Some points, one per row:
[ 31 -10  -3  -3 -16 -13  11 -26]
[-41 -27 -33  23  97  12 -26  73]
[ 44 127  -8 -47  59   8  70  29]
[ 36   9 -46  31  17  -7  28 -33]
[ 14 -30 -10   8  25  -6  38  37]
[ 10  11 -16  10   9   2 -26   2]
[  4   9  -7   8   7  -4 -12  11]
[ 74  27 -55 -16  51  32  36 -33]
[-10  32 -30 -16  -9  17 -26   7]
[-39 -53  14 -43 -39  35 -36  -9]
[-31 -61  21 -21  51  -3  34  96]
[-19 -24  15   7  40   5  21  21]
[ -7  15 -24   5   6   6  -2  -5]
[-10 -49   6 -14 -17  15  -3  -7]
[ 48   7   1  14   7  -9   3 -26]
[ 33  24 -56  30  30 -14  21 -43]
[ 43 -14 -11 -18  35 -22  55  -4]
[-34  12 -30  -5  13  -6  -2   2]
[ -89  -72   -6  -37 -123   26  -65  -44]
[-25  86 -80   8  27  21  14 -85]
[-39 -15   0 -29  19  27  -9  -9]
[ -39  -67  -12  -25 -100   -8  -31  -61]
[ -5   7  18 -35  -8   2  -3   4]
[ 42  59 -12  19  29  28  45  -4]
[-15  13  43 -31   8 -30  41  54]
24 more points follow, each with its number after it:
[-35 -47   0 -13 -49  10 -47   6] 0
[-22 -14 -17 -24   7 -11   8  -4] 1
[-34 -32  23 -50 -19   7  38  30] 2
[ 52 -14  27   6 -16 -37  43   7] 3
[ -7 -40   5  -7 -13  16 -10 -15] 4
[  4  10   5 -13  -5 -16  11   4] 5
[ 60  34 -33 -27  14 -30  -3 -82] 6
[-71 -47 -40 -22  63 117  13  47] 7
[  2  22  -8   2  13 -21 -16   7] 8
[112  23 -14  18  16   2  60 -55] 9
[-2  4 -5 -7  2 20 10 10] 10
[-56  15  43   6  -4  79  -6  79] 11
[106  30  14  19  16  -3  -1 -44] 12
[-51 -18  16   5  22  30  26  41] 13
[ 58  41   3  -6  17 -23  22 -38] 14
[ -46   57   14    6  -38   18 -127 -126] 15
[-15 -38   1   8  29   4  20  32] 16
[ 20  42  19   1   1 -14   4   8] 17
[ -8   1   5  11   7   9 -13  13] 18
[ 34  27 -22  61  31 -50 -24 -27] 19
[ -9 -29   3  -2 -35  -6   8 -33] 20
[-73 -25 -18 -28 -33  43 -82 -10] 21
[ 13   4  -3  13 -13 -15 -50 -44] 22
[ 75  19 -18  17  13   0  50 -42] 23
Which of these numbered points is nearest to each point below by angle, seen from the average point of the first points? Its number follows each.
[  9  39  12 -20  32 -12  -5 -62] > 6
[100  46 -44   6  37  -5  73 -18] > 23
[ -6   0  -2 -14  -8 -16  13  20] > 5
[-29  21  -3   5 -11   9 -76 -25] > 15
[ 8 -3 15 -6  7 15 16 16] > 10
[ 10  -9 -40   5   6   8  -6 -31] > 6
[ 37  32 -39  46 -39 -39 -44 -52] > 22
[  7 -58  29 -26 -31  19 -18 -37] > 4
[ 25  15  27 -13 -16 -22  45  84] > 5
[  6  29  13   5  -6 -14 -29 -19] > 22
[-23 -70  -8 -48   1  96 -25  20] > 7
[ -5 -32  29 -49 -24  -2  28  40] > 2
[-12 -56 -45  27  61 -29  30 -11] > 16
[ -4 -30  14 -29 -17   3  15  11] > 2
[ -7  44 -36 -12  10  23   5 -47] > 6
[  6 -10 -29  19  27  30  10 -14] > 7
[ 76   9  30  19   0  -9 -12 -32] > 12
[-36 -74  28 -30 -57  35 -44 -55] > 4
[ -1 -25   1  12  32  26  36  51] > 16
[ 11  11   4  16   4   3 -27  21] > 18
[  5 -15   7  10   8  12  -5   6] > 18
[ 50  13 -29 -12  17  20  14 -20] > 9
[-62 -35 -14  18  10  12   6  21] > 13
[  9  -3  60 -31   3  29  21  38] > 10
[-39  23 -12 -20 -12   0 -27 -27] > 15
[ 54  41 -14  61  28 -73 -21 -30] > 19
[-3  2  3 -8  5  5  9 -7] > 5
[ 32  22 -30  10  41  -6  51  -5] > 23
[ -1 -19  11 -10   8  13   2   5] > 4
[ 17  10  -8 -10 -25   4   8  -3] > 5
[ 18   6 -11  36   2 -25  -7  -8] > 19
[  0  49  19  11 -37  26 -36 -15] > 15
